Named turns come first, each shown by rows before and after it. Which turns, in which order, take the first row of each pair that follows to the second? Write the first one first, as in the answered first pair.
J698:
[  6.3  -0.1  -2.1 -16.4  -6.4  -5.6 -11.9  -1.6  -9.0  -2.1   7.2 -11.6
   0.5  12.9  12.9  10.1   6.8   7.1   6.6 -12.5   3.1] => [ 11.7 -12.6   9.5  16.1  -4.1   0.2   0.3  -4.4  -7.7   5.9  18.3   0.6
   8.7  14.1   5.0  -4.9  -2.1  -9.2  -3.9  -3.7   3.8]
[  4.1 -14.0  14.4  17.2   2.5   1.8  -2.4 -17.5   1.6  -3.6  10.0   1.5
  14.8 -11.9 -15.5 -23.1   8.6 -24.8 -11.2   8.7  -4.7] => [ -9.6  -3.7   0.0 -19.5  13.2 -16.6  -7.4 -12.7  -0.3 -11.6 -16.9  -4.2
   5.9 -28.9 -14.4  -4.5  20.6 -12.1  -7.1  11.7  -3.1]
[-17.2  20.9 -13.0 -21.8  15.7  -5.9   9.7  12.0   5.6 -22.5 -23.7   1.9
   7.1 -13.9 -10.9  -6.4  13.1   1.4  -1.9  18.5 -22.8] => [ -6.6  30.1  -4.5 -23.0 -10.5  21.3  -5.6   2.2   5.4 -27.7  10.3 -18.3
   8.5  15.2   4.1  -3.8   9.0  10.6  14.8  -2.8 -22.2]
[  8.0  -4.4  10.4  32.9 -11.5  31.8  11.5  -4.6  -3.5  -0.5  21.6  12.0
  18.0   7.1 -11.4 -11.6  -7.5 -22.1  -0.7  -2.8  -1.1] => [-11.8  -1.0  -9.1   3.7  16.9  -3.2  18.7   7.6  -6.7  -1.8 -27.4  22.0
   8.6 -28.0 -22.9   3.2   2.3 -19.3  -8.6  16.7  -2.4]
J699:
[-1.7  4.1  8.2  5.9  2.0  9.8 -2.3  1.1  2.5 -0.8  2.5  6.2  2.9  3.0
  0.5 -0.4 -9.5 -4.5  0.3  0.7 -8.5] => [-1.6 -2.3  8.2  8.5  1.7  4.2 -2.2  1.4  0.1  3.7  1.8  8.4  2.4  3.9
  2.8 -1.5 -8.1 -6.2 -2.7  0.7 -6.0]
[ -3.0  21.9 -14.4  -5.8  -0.3  -3.2  15.9   1.3   2.6 -19.5 -19.4  14.5
  -3.2  -5.0  -9.8  13.5  -4.1  19.5   7.0  13.1  -2.5] => [  2.6  26.5  -8.6   9.3  -9.8  14.0  18.8  -5.3   6.1 -19.4  -1.3  13.1
   1.1   1.1 -12.1   4.7 -11.0  15.8   9.7   9.8  -4.2]
[  7.3  -4.3  -7.5   7.0   7.4   1.0   7.7   8.5  13.0   4.9 -15.9   2.9
   3.7 -23.8  -5.4  -4.2 -15.0  -5.2  12.8  11.9   8.0] => [  8.2   0.1  -7.3   8.1   6.8   3.6   8.1  10.4  14.3   4.6 -13.1   0.2
   3.2 -25.8  -3.8  -2.5 -14.4  -4.7  13.6  10.6   7.0]
J538:
[ -0.7   9.3   3.5   3.7  -4.6   0.4   8.1 -18.8  -1.3 -13.0  -1.4  -2.0
   6.2   9.5  -4.6   9.9   0.9   2.7   6.0   4.6   1.1] => [ -2.5   4.9   2.1   8.2   1.7  -4.3  11.1 -16.7   0.0  -9.7  -4.5   4.6
   6.9   4.2  -9.2   7.3   0.1  -1.6   0.3  11.2   1.4]
[ -8.5  15.5 -12.1 -18.5  -8.3   2.2  -7.5   0.8  -2.9  -2.2 -10.3  -8.3
  -8.9  -6.6   6.6   6.4   5.7  20.9   8.0 -10.4   0.2] => [-10.9   3.0 -12.5  -3.9   6.1 -12.3   4.2   5.0  -2.6   4.2 -23.9   7.1
  -8.3 -21.6  -5.7  -2.6   3.6   7.4  -4.4   6.0   1.7]
[-11.1  -0.3  -1.2   7.8  21.1 -15.3  19.6   8.1  -1.3   4.6 -23.8  10.0
  -0.4 -31.6 -21.3   1.3  -4.7  -5.3 -19.1  18.7  -3.5] => [ 11.2 -35.9  18.6  21.7  -1.5 -19.3  -1.5   7.6 -18.8  24.4  12.6   2.4
   2.9  11.3  10.1  -6.8  -4.2 -12.0 -13.2  -1.3   9.7]
J749:
[ 1.2 -4.0  2.7  8.5 -6.4  7.8  9.0  5.5  0.6 -6.4 -0.6  3.2 -2.6  5.2
 -7.2 -5.3 -2.7 -0.8 -2.4  5.8  4.5] => [  4.5 -12.5   1.3   1.7  -8.2  -1.6   0.8   8.0  -6.3  -3.1  -1.3  -1.0
  -6.5  10.5   1.3  -1.8   1.3   1.4   0.4   1.6  10.1]
[-15.8  -0.4   1.8  -8.0   0.2  -6.3   4.6  -6.6   6.1   2.4  -3.6 -10.3
 -11.5   0.0  16.0  11.9   4.8   8.0   0.5   5.0   1.2] => [-17.3   8.0   6.4   4.2  -1.3   9.8  11.7 -12.4  12.0  -1.5  -0.9  -5.3
  -8.2  -6.0   6.0   6.4   0.7   7.2  -0.9   7.2  -3.0]
[ 12.7 -14.7   9.0  19.7  21.6 -17.2   4.5   0.5 -16.6  13.2 -14.1   9.7
   4.8   5.7   0.9  -4.3   3.5   0.9  -5.1   5.9   6.3] => [ 10.6  -8.8   7.9  25.9  23.6  -8.9  10.9  -2.9  -8.6   7.3 -14.9  13.1
   5.0  -1.9  -5.2  -7.4  -2.1  -0.8  -6.6  10.2   2.7]
Now pairs of rows:
(2 to 3 turns a pair)
[-19.4  29.6 -17.3 -22.8  -1.6  11.7 -18.4  -4.4   8.2 -14.3  -7.2 -12.0
  -3.5 -32.4 -15.0  17.4   9.3  17.9   3.9 -16.1 -19.7] => [-19.6   8.9 -11.6   8.3  15.7  -4.8  -3.1   2.2   7.0  -2.5 -19.1  11.1
   0.0 -48.8 -31.8   1.5   4.3  -4.2 -18.3   7.2 -18.7]
J538 J699
[ 12.3 -19.3   1.5  23.3  -0.2   0.8   1.1   0.8  -4.1  -0.6   6.4  -3.2
   5.4   7.8   9.3  -7.9  -0.2  -4.0  -8.2 -20.2  12.6] => [  8.2  -7.1  -1.7  12.5  -7.7  12.7  -1.0  -3.3  -1.1  -8.5  10.6 -12.6
   4.7  12.1  11.7  -1.1   0.6   5.3   0.8 -25.0  10.7]
J538 J699
[-11.0  10.9 -17.5 -38.1 -12.0   4.6 -14.0   3.0  -5.0  -1.1 -29.3   1.2
  -7.5  -8.8   2.5  21.4   8.9  20.0   8.6  18.0   8.7] => [  6.1 -14.9   6.7  30.8 -11.9  19.8   7.2  -2.4   0.3  14.5  -2.9  25.3
   6.2  -1.9 -11.3 -16.2  -9.4 -11.0 -10.1  34.0   9.5]
J698 J698
[  8.6  -8.2  12.9  12.8  -4.2  -2.5  -4.9   0.1  -5.8  12.5  14.7   1.1
   5.2   9.6   4.2  -6.2  -3.9 -12.7  -5.5   2.4   4.0] => [ 7.8  8.0 13.6 10.8 -9.9 13.3 -2.9 -4.9  2.4  3.4 17.5 -3.0  6.3  8.1
  1.0 -3.8 -6.1 -5.1 -0.6 -0.7 -0.5]
J538 J698 J538
[ 9.3 -9.6  7.0 13.9 -5.0  4.3 -2.7  3.5 -5.5  6.5 16.2  1.7  0.2 16.3
  5.9 -7.2 -7.3 -0.6 -3.6 -7.7  5.0] => [  3.0 -15.5   1.3  -2.8   3.4 -19.4  -6.2   9.9 -10.9  10.0  -2.2   2.3
  -5.6   8.5   7.4   0.7   0.7   1.7  -6.9  -1.9   9.0]
J699 J698
[ -3.2 -19.1   5.7  17.6  -5.9 -27.2 -14.7  -8.2  -5.4   5.9  -9.9   2.1
  19.2   8.1  -7.5  -9.7   3.5  -2.5 -13.4   8.4  -6.8] => [ -0.5 -13.8   8.3  27.1  -7.5 -15.0 -10.6 -13.8  -0.1   4.6  -7.5   4.2
  22.6   4.7 -10.1 -14.2  -0.3  -5.8 -15.5  10.3 -10.3]
J749 J749
[-12.7   8.6 -13.4 -42.7  11.8 -19.0  -6.7   5.8  -3.3  -7.9 -24.9  -5.9
  -7.2 -17.1   0.7  19.9  11.6  16.3   8.0  -2.3  -1.4] => [  9.0 -20.4  18.2  40.8   4.0  10.4  11.7  -2.4   2.9  10.2  17.4  18.7
   9.7  -0.7 -12.0 -22.4 -10.4 -17.6 -11.0   7.7  -3.1]
J698 J698
[ 18.3 -31.7  13.1  21.6   1.7 -41.9 -18.4 -15.7 -24.4  34.3  17.9  -4.5
 -14.8  20.9  20.6   0.5  -2.0 -11.8 -15.2 -19.9   6.4] => [ -2.1  -8.4  -2.7  23.6  30.3 -46.0  13.0 -14.6  -7.2  21.5 -22.0  14.0
 -14.8 -32.3 -19.5  -1.4  -3.5 -15.2 -30.2  10.7  -9.5]
J538 J698 J698
[ 11.6   5.1   7.0  -5.5 -12.9  20.4  -8.7 -18.6   0.5  -8.1  10.4 -14.7
   4.2  11.2   9.1   2.3  -3.5  10.5  11.8 -22.5   5.3] => [ 13.6  -5.3  14.5  14.9  -9.7  22.8  -1.1 -18.9   3.1  -3.8  15.2  -4.1
   9.4   9.3   1.4 -10.1  -9.1   1.9   5.8 -15.4   3.1]
J698 J538
[  0.5 -23.1   3.3  -5.1  -0.5 -10.4 -13.2  -3.1 -14.2   9.9  14.2  -8.6
  -6.7  24.7  15.6  -6.0  -3.5  -3.7  -2.8  -8.8   2.9] => [-17.1  -0.9  -8.0   1.8  20.4  -6.0  13.9  -4.0   4.9  -2.0 -13.5   8.1
  -4.2 -15.5 -14.0  -7.8  -7.7  -7.5 -14.5  15.5 -12.0]
J538 J749 J538
[ -4.9  18.0  -0.5 -14.0  -2.0  18.9  15.6 -20.9  14.6 -10.4   2.4  -5.1
   1.7 -26.2  -9.7   0.7 -11.0  15.4   0.1   2.2  -7.4] => [ -7.7 -16.8  -3.9 -24.4  12.3 -26.2   7.5  -6.2  -6.0   7.5 -19.3   2.6
  -4.3 -24.8   1.5   6.2   0.2   8.9  -9.6   8.8   4.8]
J749 J749 J538
[ -8.2  29.6   6.4  -5.6  -2.1  -1.5  12.6  -5.5 -10.8 -12.6  -5.3   0.2
  11.7  -9.5  -7.3  -6.1 -18.5   9.1   2.5  -4.6  -6.0] => [ -7.1  23.5   9.4   2.2   1.0  -5.8  15.7  -5.9 -10.4  -7.9  -6.8   8.7
  12.7 -13.1 -11.5 -10.3 -21.8   1.4  -4.5   2.4  -3.5]
J699 J698
[-16.7   6.1 -11.3  -7.5  14.5   7.9   8.1   4.2  11.8  -0.5 -27.6  12.5
   1.0 -17.3  -2.8  -7.0  10.5   7.6  11.1  14.6  -3.6] => [-12.1  19.3  -6.6  -3.9   2.4  29.9   4.8  -3.8  17.6  -8.0 -11.6   3.7
   3.7  -8.8  -1.2  -6.1   7.9  10.8  18.0   5.3  -5.7]
J699 J698
[ -7.2   0.3   2.1   8.4  -7.7   4.1  12.6  -3.1  17.7 -10.0  -4.9   5.0
   3.3 -10.4  -8.6  -4.9  -0.7  -0.3   2.4   3.6   5.9] => [ -6.1  -7.1  -1.4 -13.3 -10.2  -9.7  -1.5   0.4   7.0  -8.2  -8.3  -4.2
  -2.6  -0.1   7.6   6.8   7.4   7.0   7.9  -6.8  12.2]
J698 J749 J749
[ 10.4  -9.3  13.3  12.7 -21.7   7.5 -10.3   1.5 -15.4   5.8  27.2  -2.8
   6.0  36.1   5.8   2.3  -6.9  -4.7   2.0  -5.5  10.7] => [  4.2  16.0  13.1  11.5 -24.1  29.4  -4.2  -5.9  -2.2  -6.0  28.5  -6.6
   7.1  25.8  -4.9   3.3 -12.2   0.2   7.3  -7.1   1.5]
J538 J699
[-12.0  15.9 -11.7 -21.2   9.3  -5.9   9.3   1.5   6.0 -14.7 -22.3  -6.5
 -12.1 -18.9  -5.2  14.5   5.1  12.9   5.3   2.5  -2.9] => [  8.0 -31.8   3.2   8.6   4.5 -25.7  -2.1   7.3 -13.4  10.3  -2.2   2.0
  -7.6   7.5  15.1  -5.0   4.2  -6.7  -4.1  -1.0  10.3]
J538 J538 J698
[  7.7 -21.1   7.7  10.8  -6.0  -8.4  -7.3  -5.8  -8.4   7.7  16.0   2.4
   5.2  12.2   9.7  -0.7   3.5  -6.3   4.4  -3.2   4.0] => [  6.6   0.2   4.7  -2.2 -11.9   8.2  -6.6 -10.8   1.1  -3.8  19.3  -6.0
   4.4  13.2  10.6   6.9   4.5   3.9  15.4 -10.3  -1.2]
J538 J699
[  1.9  32.3  -4.2   8.2   1.0  36.4   7.5 -15.5  12.6  -6.4  14.5  -1.1
  -8.4  -6.9  -8.3  -1.9 -11.0  10.3   6.0  -3.5 -11.2] => [  9.9  -4.1   8.0  38.4   8.3  18.5  13.0  -8.3   4.0  12.6  12.6  15.6
  -4.7  -4.4 -10.8 -16.6 -12.7 -10.9 -13.0   7.7  -4.1]
J698 J538
[  9.1 -16.7   5.4 -29.5 -13.6  -8.2 -37.1   5.0 -22.2   7.8  13.9 -13.3
  -4.1  39.6  32.8  17.3  20.2  11.7   1.8 -24.1  11.4] => [-21.7  27.8 -16.7 -54.9  13.6  -7.4 -12.8   6.3  -1.0 -16.0 -32.5  -1.5
  -8.1 -17.9  -2.2  29.2  19.8  20.1  -1.9  -2.6  -5.5]
J699 J538
[  6.1 -36.7 -34.6  17.7  13.7 -30.9  10.8  -2.6 -26.8  23.5 -23.2  22.3
   9.9  12.8   3.9  -6.4   4.2 -30.4 -16.6  15.3   0.1] => [ 12.3  13.8 -34.4 -16.3 -24.6  26.3 -10.1 -25.3 -12.5  -3.2  13.9 -16.0
   8.3  41.0  24.3  13.2   4.8   1.8  19.8 -23.4  -7.6]
J749 J698 J698
[  7.4 -28.8   2.6  -0.8  -4.9 -23.8 -29.3   9.1 -26.5   3.5  -3.4 -13.2
   4.8  25.4  23.2  11.2  12.9  -9.2  -2.0  -8.3  13.4] => [  6.1  10.8   4.4 -11.5 -18.9  12.9 -28.3  -3.0  -8.7 -18.1  10.4 -27.4
   7.1  23.6  18.3  16.2   8.5   5.1  14.8 -20.3   3.4]
J698 J538 J699
[ -0.5 -21.0   2.3  -0.4   4.3 -19.2  -8.4  10.3  -2.1  10.6  -3.2   5.9
  -0.3   6.0   0.9  -2.2  -1.3 -10.1   1.9   2.3   3.7] => [ -0.3 -21.5   3.7   3.4   0.7 -15.5  -8.1   6.9  -3.2  10.3   1.0   5.0
   0.7  11.4   1.0  -3.3  -3.6 -12.2   1.4   0.4   2.6]
J698 J698 J698
[-12.6  10.4 -15.5 -12.1  17.7   2.5  -0.6   2.5  -1.9  -6.0 -16.4  -2.1
   7.6 -22.3 -17.4   3.6   2.1   9.2  11.0   8.4  -1.4] => [-10.5  -6.7 -12.7  -5.6  23.4 -12.6  -3.8   7.1  -9.6   3.8 -18.0   3.4
   8.2 -17.5 -11.9   1.1   3.6   4.4   4.7  10.5   5.5]
J538 J699
[ 12.9  13.0   3.4 -22.3 -20.7  10.0 -19.6  -7.4   0.4  -1.2  23.2 -23.4
   0.7  28.4  22.7  15.6   3.2  12.4  22.7 -26.3   1.1] => [ -7.8 -10.0  -7.6  -1.3  27.9 -36.7  12.6   8.6  -0.3  10.3 -32.2  15.1
  -0.2 -27.9 -16.2   4.4   3.0 -13.2 -15.1  21.1  -1.0]
J698 J698
